(in the rows, 128 means zero)
Each path below is one point turned by a fixed rotation once a step. After each direction that follows a path, write how fast that rotation turns it, in degrees each step (0 if it stays still).
Each turn is a multiple of 5 degrees from 10 to 175, or 0.
Each row of a path follows its step; steps can be skipped.
Rotation 1:
step 0: [123 123 131 129 127 142 125 129 130 135 132 116 121 133 118 131 145 121
 130 120 115 119 108 127 120 131 124 120 123 126 133 121 126 128 134 130
 130 137 127 124 130 134 124 136 119]
step 3: [126 128 125 136 121 130 133 125 127 143 114 120 125 145 129 135 123 115
 131 134 124 124 120 126 111 124 120 122 127 129 128 123 137 129 128 126
 136 134 120 123 128 143 128 122 127]
step 9: [129 118 117 116 133 131 122 133 130 123 129 127 127 124 121 130 146 112
 134 121 129 136 119 114 123 134 131 137 130 137 134 122 130 129 122 130
 135 142 125 125 127 141 129 130 120]
step 13: [117 124 134 127 126 130 131 132 122 133 122 121 125 147 123 136 129 127
 135 129 125 131 121 125 114 138 124 124 135 126 125 118 143 125 127 131
 133 124 121 117 112 136 120 138 131]
step 15: [115 138 137 130 128 135 128 129 132 121 126 115 130 131 144 127 126 122
 132 133 125 141 119 134 109 128 127 130 128 132 121 128 136 132 126 131
 132 128 111 120 129 141 132 132 127]
step 16: [125 131 137 133 133 143 128 136 119 130 122 127 115 131 129 136 127 130
 126 125 137 132 112 116 119 132 132 136 123 133 125 125 136 134 133 121
 129 123 113 122 129 143 135 125 132]
step 17: [126 128 122 121 126 142 120 140 116 126 135 123 131 130 135 124 131 126
 133 131 135 134 108 125 129 128 130 137 134 140 119 124 132 132 121 128
 123 135 118 126 130 143 126 128 116]
step 18: [130 124 131 125 125 144 133 123 128 124 126 113 127 127 130 128 142 124
 121 118 132 136 117 126 128 123 138 132 127 132 121 119 137 128 137 120
 134 131 116 128 131 135 126 142 113]
step 20: [127 119 127 119 134 136 118 130 133 127 128 123 129 136 123 125 136 112
 137 112 123 129 125 118 121 133 129 135 130 126 132 122 123 133 124 129
 134 143 125 126 137 143 126 139 120]
step 23: [124 130 134 132 124 124 127 125 135 136 126 110 122 141 131 125 124 116
 129 126 114 131 120 125 123 144 121 120 128 126 122 127 129 133 127 125
 134 134 113 117 126 139 116 132 130]
Speeds:
[126 130 128 132 134 131 130 132 130 127 127 131 128 129 129 125 132 126
 127 125 128 127 126 130 124 130 128 126 127 131 126 129 126 128 127 129
 125 131 128 129 132 125 130 124 133]  65
[128 131 124 126 127 127 132 126 132 130 127 125 127 130 132 126 131 124
 126 130 134 130 129 131 130 127 128 126 129 128 125 132 128 125 128 122
 130 129 127 129 126 127 127 130 130]  90
[132 129 129 131 128 129 129 127 125 130 122 128 131 129 124 125 126 126
 125 124 130 128 132 124 126 127 133 130 127 126 128 128 129 126 125 127
 132 127 128 130 130 129 133 129 127]  170
[123 125 127 130 127 125 129 129 133 127 125 130 127 126 131 130 130 127
 129 130 131 126 134 123 124 126 126 131 129 126 126 126 130 126 131 132
 126 129 128 130 130 131 125 129 126]  65
[123 127 127 131 129 132 128 126 129 124 127 124 127 127 129 124 123 128
 130 126 126 130 130 129 131 131 130 129 132 129 131 129 133 125 131 128
 131 127 128 127 132 126 125 129 129]  135
[129 129 123 129 128 126 131 126 129 126 129 129 127 126 121 133 127 128
 131 131 132 128 126 124 131 128 128 128 131 129 131 131 131 129 128 128
 127 129 125 128 129 127 131 122 128]  140
Rotation 2:
step 5: [128 131 125 130 118 138 135 125 131 117 120 127 129 120 143 131 132 121
 130 134 120 122 124 123 137 123 139 135 113 124 133 140 128 122 119 127
 122 136 126 137 115 121 140 125 138]
step 6: [129 126 129 140 124 133 127 123 141 125 122 118 124 125 122 126 121 130
 116 127 141 126 136 118 123 131 130 127 120 129 137 130 135 113 137 114
 112 120 118 129 131 129 136 119 124]
step 12: [123 125 114 113 139 126 131 123 127 130 131 133 125 127 122 134 130 124
 132 125 135 126 142 131 122 127 133 118 142 125 142 136 140 128 127 124
 116 144 116 122 125 126 125 130 128]
step 13: [142 125 143 127 125 140 122 118 119 132 123 134 137 137 122 121 133 133
 135 127 118 135 133 132 126 133 131 123 144 141 133 120 133 116 129 132
 128 136 121 122 125 125 127 130 121]
step 15: [125 124 129 125 133 116 133 136 130 133 127 132 131 110 132 115 129 127
 123 115 140 127 131 135 134 122 121 128 131 133 133 136 147 134 127 130
 144 130 130 130 137 132 118 131 120]
step 16: [134 113 133 128 128 137 133 123 111 125 133 130 127 120 130 118 135 131
 118 137 132 128 121 140 134 122 128 123 141 120 127 128 126 131 125 132
 139 125 127 135 116 140 142 133 126]
step 18: [136 119 128 131 131 140 117 135 134 127 118 117 120 121 135 137 120 129
 133 123 133 134 122 118 123 128 130 127 130 127 147 128 141 129 127 128
 133 131 138 135 128 133 114 126 140]
step 19: [139 123 126 140 133 131 128 129 129 126 128 121 121 128 135 117 118 135
 125 135 121 136 130 140 108 139 122 129 122 116 140 123 121 137 127 130
 137 136 116 127 133 124 135 126 127]
step 21: [129 139 131 125 131 131 126 133 136 132 119 126 128 120 126 133 127 128
 138 131 125 130 130 135 137 114 119 139 117 132 129 139 122 135 128 134
 132 137 142 125 111 133 128 141 143]
step 22: [138 139 129 134 116 136 140 136 137 122 127 118 136 125 127 115 131 135
 118 135 133 124 120 125 134 130 126 139 120 120 126 125 125 129 133 110
 124 140 119 129 121 132 127 130 130]
Speeds:
[124 124 130 128 131 127 130 128 126 127 129 126 130 126 127 128 128 128
 131 126 123 128 128 129 129 131 134 129 127 130 121 130 124 126 127 129
 128 128 130 131 128 126 125 123 132]  115
[130 128 124 129 128 125 131 126 124 128 130 125 129 127 128 126 129 131
 128 125 132 127 128 122 126 124 130 125 127 128 130 128 124 122 128 128
 126 132 131 128 126 132 129 129 130]  65
Rotation 3:
step 1: [124 143 126 125 124 120 119 121 123 126 138 130 121 135 132 129 127 132
 134 133 129 122 139 135 118 137 116 141 141 135 112 129 140 133 133 136
 124 108 119 129 125 122 137 117 116]
step 2: [115 128 124 122 123 118 125 124 129 121 119 141 121 134 139 128 126 121
 132 126 139 115 141 136 125 137 113 135 137 126 129 136 136 124 134 110
 132 115 134 121 125 119 117 122 136]
step 4: [130 135 136 125 119 127 124 119 127 120 125 125 126 133 123 133 122 123
 127 124 130 121 143 128 135 135 116 143 144 141 122 135 129 132 139 128
 125 102 119 119 139 124 130 121 126]
step 5: [110 141 135 122 124 109 118 113 127 125 123 142 123 125 142 128 125 126
 118 126 126 130 143 135 122 128 116 130 136 133 126 129 133 132 126 114
 140 117 132 119 124 134 125 125 132]
step 10: [112 136 132 117 122 120 121 116 124 115 118 139 135 143 122 123 129 124
 138 126 121 132 128 130 120 123 126 141 133 133 127 136 124 116 117 124
 120 114 128 129 122 144 128 125 119]
step 11: [127 137 138 135 118 116 133 113 126 126 116 119 132 135 132 118 123 119
 131 127 124 124 125 119 133 121 123 145 152 114 124 138 125 121 129 118
 134 124 122 125 124 130 126 122 135]
step 13: [124 146 129 128 115 123 114 116 126 114 116 139 140 142 131 120 126 130
 130 117 127 130 130 123 132 121 121 140 136 124 133 124 128 110 132 129
 117 124 128 124 133 140 135 132 123]
step 18: [128 126 130 125 111 116 133 114 122 116 130 130 135 132 120 129 140 127
 135 128 118 130 130 130 147 122 125 136 134 113 126 131 142 118 131 127
 123 136 129 140 140 137 135 114 121]
step 21: [121 129 119 122 108 131 128 123 125 117 132 115 123 130 119 128 137 132
 138 124 115 123 136 129 141 118 122 121 129 116 131 130 140 120 132 123
 130 124 132 134 139 148 139 127 127]
step 25: [127 133 122 125 120 130 128 116 141 107 134 121 131 121 123 127 124 130
 133 133 130 125 126 130 137 119 129 133 128 128 126 135 135 142 129 111
 107 131 125 117 135 141 138 114 131]
Speeds:
[129 126 131 126 124 130 127 128 125 128 123 134 124 128 127 130 128 128
 130 125 124 128 131 133 129 132 129 129 122 131 128 130 127 125 129 125
 126 131 127 129 130 126 127 127 128]  135
[128 132 125 128 125 127 124 130 127 129 126 125 126 128 128 135 129 133
 133 128 124 129 127 124 127 128 126 126 128 131 129 129 126 128 124 129
 128 126 127 128 124 128 124 129 124]  160
[127 130 129 130 128 128 126 127 126 131 132 133 125 128 130 129 128 131
 126 122 126 126 129 130 128 130 128 130 131 128 126 125 129 132 132 132
 127 132 131 126 123 128 125 129 130]  100
[132 130 131 131 127 132 126 129 125 128 127 124 122 128 132 125 128 128
 132 127 128 128 123 128 129 129 126 129 128 125 124 125 129 125 131 130
 131 125 127 130 130 129 132 126 128]  145
[128 128 128 130 130 127 128 126 128 126 128 130 131 130 129 125 128 127
 129 129 118 127 125 127 133 123 132 130 127 126 132 126 126 127 131 129
 129 128 128 127 129 130 125 130 125]  10
[129 130 126 132 125 127 130 130 127 132 126 128 126 130 122 126 130 126
 128 127 128 125 130 130 125 124 129 125 130 128 130 131 131 130 133 130
 129 127 122 130 129 125 129 131 130]  145
[127 134 128 131 131 128 128 129 122 123 131 129 131 128 129 130 129 123
 125 127 129 128 127 131 127 133 129 127 129 129 127 130 125 128 129 124
 131 124 126 129 128 126 126 130 125]  10
